Each row has a name. Each question is about the rows just above it.

nul: [  2.9  -0.9  -7.5  -0.2 -14.3   0.6   3.5   3.8   1.1  -0.1]
toza: [  4.0  -1.0  -2.5  -0.4 -16.8  -4.2   4.9   5.4  -6.3   0.0]
Dasus: [  6.9  -8.4 -93.9   3.0  -0.5  26.6   6.5   8.4  54.5  -0.3]
zuvu: [  2.4 -18.3   3.9  -0.5 -15.3  -3.3   3.0   3.2 -18.4   0.0]
fepal: [-14.5   3.0  11.2   1.6  78.2   6.3 -17.5 -19.1  13.6   0.3]
Geg: [-14.8   4.8  62.9  -0.2  93.0 -25.7 -16.5 -18.4 -36.4   1.0]
bemul: [  4.5   0.7   1.7  -1.4 -25.6  -8.2   6.4   6.6 -10.4   0.1]
rol: [-7.5  5.9 -6.1 -0.9 -0.4  5.3 -7.0 -8.6 18.5  0.2]
Among the named rows, does one hold [ 0.2 18.5 -8.6] next to each other, in this order? => no
Shared by toza and rol: => [-0.4]
The one value in Geg and zuvu: => [-18.4]
Among the named rows, does one hold [ 1.1 -0.1] next to each other, in this order? => yes

mim: [ 32.4  -9.8   6.2  73.2  13.2   2.7 -51.7 -55.3]
Viror: [ 13.6 -53.2  68.7 -43.3  40.1  13.6   8.5  17.6]
Vover: [-44.6  77.7 -59.1 -20.3  -7.8  22.4 -74.5 -25.6]
salok: [-61.2  17.7 -22.0 -75.7  -4.9  34.6 -39.3 -15.3]
Vobeg: [ 32.4  54.1   6.2  73.2  13.2   2.7 -51.7 -55.3]
mumu: [-44.6  77.7 -59.1 -20.3  26.2  48.0   1.6   1.7]
Marip: [ 69.0   3.5  -0.6  57.3 -37.0  75.1 -49.1 -31.4]
mevet: [-22.3 -44.6  18.0  65.1   8.6 -63.2  25.8 -35.6]
Is [ 6.2 73.2 13.2] printed in one of the named rows, side by side and in this order? => yes
Shared by Vover and mevet: => [-44.6]

dovu: [-37.0  49.8  14.7 -18.5 -32.0  -1.6 -25.6 -62.2  15.4  -8.0 -29.8  96.5
 -44.9 -25.5 -40.1 -62.8  62.1  28.8   3.1 -19.8 -17.3]
vized: [ 36.4 -58.3 -45.2   8.9  48.2 -29.7   6.1  58.3 -49.6  16.2  64.0  -3.5
  63.8  24.4  52.2 -31.4  23.0 -63.9  48.7  40.2 -60.0]
Molu: [-37.0  49.8  14.7 -18.5 -32.0  -1.6 -25.6 -62.2  15.4  -8.0 -32.0   8.7
 -46.2 -25.3   8.8   6.8  12.6  27.5 -29.5   8.9  28.0]
Among the named rows, does one hold [ 12.6  27.5 -29.5] next to each other, in this order? => yes
Among the named rows, does one hold [-29.8  96.5] next to each other, in this order? => yes
Among the named rows, does one hold [ 24.4  52.2 -31.3  23.0] next to each other, in this order? => no
Does one of the named rows hold [-37.0  49.8] side by side, in this order? => yes
Among the named rows, does one hold [ 14.7 -18.5 -32.0] next to each other, in this order? => yes
Does one of the named rows hold [  6.8  12.6  27.5 -29.5] side by side, in this order? => yes
Which value is in both vized and Molu? => [8.9]

budul: [-18.6 -43.6  -1.7   7.9 -32.6 -23.2  -4.1  36.0 -16.4  23.2  24.9   8.7
  -1.5  16.8   9.0 -52.0]
beler: [-10.0  51.4 -78.5  54.9  19.1  16.5  55.2  72.8  26.9 -21.4   4.1  -4.6
   4.0 -17.9 -28.5 -18.1]
gegi: [ -0.6  -7.6   7.8 -54.4  50.5  -3.5  -1.7  24.9 -10.3  32.4  -4.8   1.5
  22.0 -35.4 -24.3  22.9]
Doti: [ 0.1  0.6  0.0  1.2  0.9 -0.4 -0.4 -0.2 -1.2 -0.9 -1.7  0.6 -1.6  1.1
  2.2 -0.6]
fovo: [-33.1  -9.2  15.6 -17.6  52.0  14.5 -34.4  -0.2 -24.1 -15.7  -5.3  11.5
  19.4 -18.2  -0.1   9.4]
zosez: [  0.1   0.6 -13.1   1.2   0.9  -0.4  -0.4  -0.2  -1.2  -0.9  -1.7   0.6
  -1.6   1.1   2.2  -0.6]
nog: [-17.1  -5.5  10.0  -5.2 -28.6   2.3 -15.4  -9.3 -27.1  -6.1   7.8  30.4
  -4.5 -13.4   5.5  11.5]
pove: [-0.7 -0.2 -2.0  0.3 -0.6 -0.8  4.1  0.3  1.5 -0.8 -0.6  1.0 -1.3  0.1
 -0.2 -0.6]
Muga: [  3.4  40.2   0.1   0.1  22.6  -7.9 -24.2 -21.4 -17.9 -12.9  -5.3  20.4
  -7.1 -27.4 -19.1  29.8]
Pomir: [-22.8   2.9  -1.0  -2.3  28.9  17.4 -13.7   2.4 -27.8 -36.6 -11.6  -6.5
  14.0  26.5  15.4 -13.4]
Bokad: [-0.7 -0.6 -2.1  0.6  0.1 -1.6  0.1 -1.4  1.3 -0.9  1.0  0.6  1.1  2.3
  0.3  0.9]
Does one of the named rows hold [ 14.5 -34.4  -0.2 -24.0] side by side, in this order? => no
Is [54.8 19.1 16.5 55.2 72.8] printed in one of the named rows, side by side and in this order? => no
Among the named rows, does one hold [-4.8 32.4] next to each other, in this order? => no
The one value in Bokad and gegi: => [-0.6]
Which value is in both beler and pove? => [4.1]
Shared by fovo and nog: => [11.5]
Is [-0.4 -0.3] printed in one of the named rows, side by side and in this order? => no

